0: vec![28, 48, 47, 56, 52, 45, 44, 12, 9, 12, 99, 95, 73, 41, 58, 76, 30,
     52, 54, 36, 32, 67, 87, 42]
1: vec![11, 11, 78, 39, 40, 50, 46, 61, 36, 74, 34, 73, 15, 59, 44, 41, 57,
     40, 74, 41, 70, 37, 60, 72]
2: vec![58, 63, 82, 51, 65, 50, 98, 18, 44, 61, 58, 55, 42, 48, 64, 45, 53,
     65, 49, 16, 73, 48, 51, 38]
3: vec![32, 61, 19, 40, 63, 79, 37, 62, 56, 33, 48, 34, 82, 1, 9, 37, 19,
     53, 45, 85, 33, 88, 34, 30]
4: vec![52, 69, 54, 68, 44, 43, 38, 43, 63, 47, 43, 52, 18, 36, 46, 42, 48,
     65, 69, 37, 78, 39, 47, 29]
5: vec![76, 47, 35, 49, 56, 37, 69, 65, 42, 38, 14, 30, 64, 39, 48, 45, 48,
     53, 50, 60, 31, 53, 41, 60]
6: vec![67, 20, 36, 65, 37, 47, 36, 59, 67, 57, 52, 66, 66, 31, 62, 19, 76,
     43, 55, 85, 71, 23, 36, 70]
7: vec![44, 64, 57, 69, 39, 41, 31, 30, 64, 52, 43, 54, 26, 56, 52, 41, 43,
     63, 71, 42, 79, 39, 47, 37]
8: vec![34, 28, 97, 35, 81, 44, 82, 60, 36, 69, 22, 51, 40, 57, 39, 39, 56,
     35, 46, 42, 26, 48, 36, 63]
9: vec![32, 51, 47, 60, 54, 42, 55, 3, 5, 19, 99, 91, 78, 53, 65, 78, 39,
     58, 48, 26, 40, 59, 88, 29]
10: vec![45, 64, 32, 41, 81, 46, 46, 61, 17, 82, 64, 60, 73, 42, 40, 41, 53,
     13, 40, 43, 10, 41, 75, 68]
11: vec![75, 40, 43, 47, 58, 35, 67, 55, 46, 36, 10, 27, 53, 46, 50, 42, 50,
     52, 43, 56, 30, 49, 43, 60]
12: vec![65, 86, 24, 26, 64, 77, 60, 44, 43, 41, 80, 44, 47, 38, 42, 47, 48,
     53, 54, 55, 65, 70, 70, 31]
13: vec![68, 63, 31, 58, 16, 24, 46, 63, 39, 51, 44, 41, 60, 43, 75, 62, 54,
     43, 49, 53, 27, 35, 36, 45]
14: vec![86, 55, 25, 40, 11, 46, 49, 60, 20, 75, 48, 32, 16, 39, 81, 66, 74,
     24, 51, 34, 70, 15, 48, 62]
15: vec![68, 79, 25, 49, 54, 67, 39, 53, 70, 59, 58, 32, 51, 76, 70, 72, 62,
     54, 62, 41, 68, 46, 55, 48]
16: vec![25, 22, 71, 26, 31, 67, 57, 52, 46, 63, 34, 43, 50, 53, 45, 43, 22,
     64, 41, 54, 36, 64, 11, 24]

vec![45, 19, 57, 31, 58, 82, 43, 62, 69, 13, 65, 55, 73, 73, 55, 78, 78,
     39, 45, 58, 52, 78, 72, 78] 15 12
vec![45, 57, 64, 43, 77, 4, 71, 71, 58, 41, 64, 39, 66, 32, 15, 76, 41,
     58, 46, 44, 59, 62, 50, 68] 5 11
vec![54, 40, 27, 57, 32, 72, 27, 31, 52, 28, 44, 71, 36, 57, 62, 67, 64,
     67, 60, 78, 64, 52, 51, 47] 7 4
vec![63, 99, 53, 74, 57, 50, 59, 49, 60, 67, 61, 51, 37, 51, 66, 49, 68,
     21, 50, 62, 44, 34, 50, 30] 15 4
vec![66, 45, 45, 93, 35, 40, 34, 58, 67, 64, 61, 59, 77, 76, 99, 68, 65,
     25, 22, 18, 32, 28, 39, 60] 13 15
vec![52, 71, 47, 53, 61, 25, 44, 53, 42, 41, 70, 41, 44, 44, 33, 56, 39,
     48, 45, 47, 46, 56, 72, 58] 12 4
vec![70, 39, 58, 95, 42, 43, 42, 57, 67, 63, 52, 60, 89, 76, 99, 61, 65,
     13, 16, 19, 41, 32, 41, 60] 13 15
vec![64, 93, 56, 66, 62, 53, 56, 52, 74, 65, 57, 44, 41, 48, 73, 63, 68,
     30, 53, 57, 50, 34, 57, 33] 15 4
vec![49, 73, 48, 53, 61, 35, 43, 47, 44, 38, 70, 38, 39, 38, 24, 54, 44,
     54, 34, 36, 40, 58, 65, 54] 12 4
vec![34, 48, 34, 35, 49, 81, 42, 49, 64, 83, 53, 67, 45, 84, 61, 36, 68,
     61, 88, 48, 97, 53, 58, 57] 15 7
